One turn sends every row of this set to another row. A few are shown first. Where does it send the rows asked after them?
keb: [-.11,.22,-.09,.22,-.03,.01,.33,.48,-.03,-.22,.14,.30,.07,.21,.01,.17,.16,-.22,.20,-.17,-.04]
Pag: [-.54,-.39,-.02,-.12,.03,.25,-.12,-.01,-.08,-.05,-.18,-.41,.02,-.30,.03,-.02,-.05,.08,.05,-.18,.29]
nomu: [-.07,.23,-.27,-.46,.07,-.36,.01,-.27,.18,-.05,.12,-.16,.19,-.01,-.26,.13,.10,-.06,-.02,.32,.06]
val: [-.08,.17,-.10,.22,-.05,-.03,.40,.47,-.07,-.18,.11,.24,.01,.18,-.04,.23,.14,-.30,.25,-.19,-.05]
zoti: [-.16,-.25,.13,.15,.25,-.36,-.50,.18,.03,-.17,-.06,-.15,-.12,-.28,-.12,.07,-.22,-.05,.03,.25,-.10]
Kes: [-.16,.41,-.12,-.52,.07,.01,.08,-.29,.19,.06,-.01,-.27,-.04,-.16,-.17,.19,.24,-.17,.08,.16,.18]
Lir: [-.21,.08,.24,-.14,.22,.09,-.39,.06,.07,-.15,-.22,-.16,-.43,-.52,-.09,.22,-.03,-.15,.16,.04,.13]
nep: [-.42,-.34,-.25,-.46,-.01,-.02,-.13,-.14,-.05,-.32,-.09,-.17,.12,-.28,-.12,.07,-.14,.21,-.01,-.11,.34]
rasil: [-.24,-.17,.00,.04,-.16,.04,-.25,-.01,-.03,.04,-.14,-.50,.00,-.35,.23,-.27,-.14,-.33,.39,.05,.10]
Bub: [-.15,-.31,-.15,.03,-.17,-.29,-.31,-.02,-.04,-.09,-.02,-.37,.19,-.23,.14,-.31,-.27,-.22,.30,.18,.02]
Dos: [-.08,-.12,.00,-.20,.21,-.43,-.47,.04,.07,-.36,-.04,.04,-.14,-.34,-.23,.18,-.23,.02,.03,.24,.01]
Reti: [-.05,.25,-.15,.05,-.07,-.03,.42,.41,-.05,-.25,.11,.31,-.03,.14,-.08,.29,.15,-.29,.25,-.21,.02]
nopeg: [-.10,.03,-.23,-.53,-.23,-.11,-.21,-.24,.03,-.30,-.09,-.19,-.01,-.45,.04,-.09,-.19,-.22,.37,.04,.27]
tiloz: [-.03,.21,-.18,.08,-.06,-.11,.41,.42,-.05,-.27,.14,.33,.03,.18,-.10,.27,.11,-.27,.23,-.17,-.01]
loba: [-.08,.21,-.14,.17,-.03,-.06,.32,.46,-.03,-.27,.16,.35,.10,.22,-.02,.19,.14,-.19,.19,-.15,-.05]
vef: [-.11,.08,.07,-.38,.19,-.16,-.40,-.03,.09,-.35,-.14,.03,-.33,-.49,-.21,.27,-.12,-.04,.10,.11,.15]
vusol: [-.24,-.13,.29,.18,.26,-.04,-.45,.19,.03,-.04,-.18,-.27,-.31,-.39,-.03,.10,-.09,-.15,.12,.13,-.03]
Mur: [-.08,.23,-.10,.14,-.06,.03,.42,.45,-.06,-.20,.09,.25,-.04,.14,-.05,.26,.16,-.31,.26,-.22,.00]
pefu: [-.04,.15,-.15,.18,-.05,-.12,.39,.46,-.06,-.23,.14,.28,.05,.20,-.07,.23,.11,-.28,.22,-.16,-.06]
zoze: [-.49,-.27,-.11,-.40,.00,.23,-.09,-.12,-.05,-.20,-.18,-.28,-.02,-.36,-.04,.07,-.05,.13,.05,-.20,.39]
gepap: [-.13,.00,-.18,-.06,.11,-.43,-.06,-.11,.13,.11,.15,-.32,.31,.11,-.17,-.02,.06,-.08,-.05,.40,-.11]
galaz: [-.24,.05,.03,.14,.14,-.10,-.02,-.02,.12,.33,.03,-.53,.15,.05,-.03,-.05,.18,-.21,.03,.29,-.09]
vaf: [-.10,.30,-.12,.07,-.04,.05,.35,.42,-.01,-.27,.12,.35,.02,.16,-.02,.23,.18,-.22,.22,-.20,.02]
dil: [-.43,-.51,-.23,-.22,.02,-.14,-.18,-.05,-.08,-.25,-.04,-.24,.24,-.18,-.09,-.03,-.19,.22,-.05,-.03,.22]
nov: [-.12,.27,-.08,.16,-.03,.09,.35,.46,-.02,-.22,.11,.30,.02,.17,.01,.20,.19,-.24,.23,-.21,-.01]
lede: [-.07,-.18,-.30,-.32,-.21,-.38,-.29,-.16,.00,-.30,.00,-.19,.19,-.29,.03,-.20,-.30,-.15,.29,.18,.12]
Zuros: [-.26,.30,.07,-.14,.11,.17,.07,-.14,.16,.30,-.07,-.50,-.07,-.12,-.04,.08,.29,-.26,.11,.14,.08]
zofis: [-.51,-.54,-.09,-.01,.04,.03,-.17,.03,-.10,-.08,-.10,-.39,.18,-.19,.00,-.08,-.13,.14,-.01,-.07,.19]
siv: [-.21,.04,-.05,-.31,-.20,.15,-.19,-.15,.01,-.08,-.19,-.38,-.13,-.48,.17,-.14,-.09,-.32,.43,-.04,.26]
Kif: [-.08,.26,-.16,.07,-.05,-.03,.34,.42,-.02,-.30,.15,.39,.07,.19,-.04,.22,.15,-.19,.20,-.17,-.01]

Kes moves to Zuros
Lir moves to vusol
Now find these:
nep moves to zoze
rasil moves to Bub
vaf moves to nov
val moves to pefu

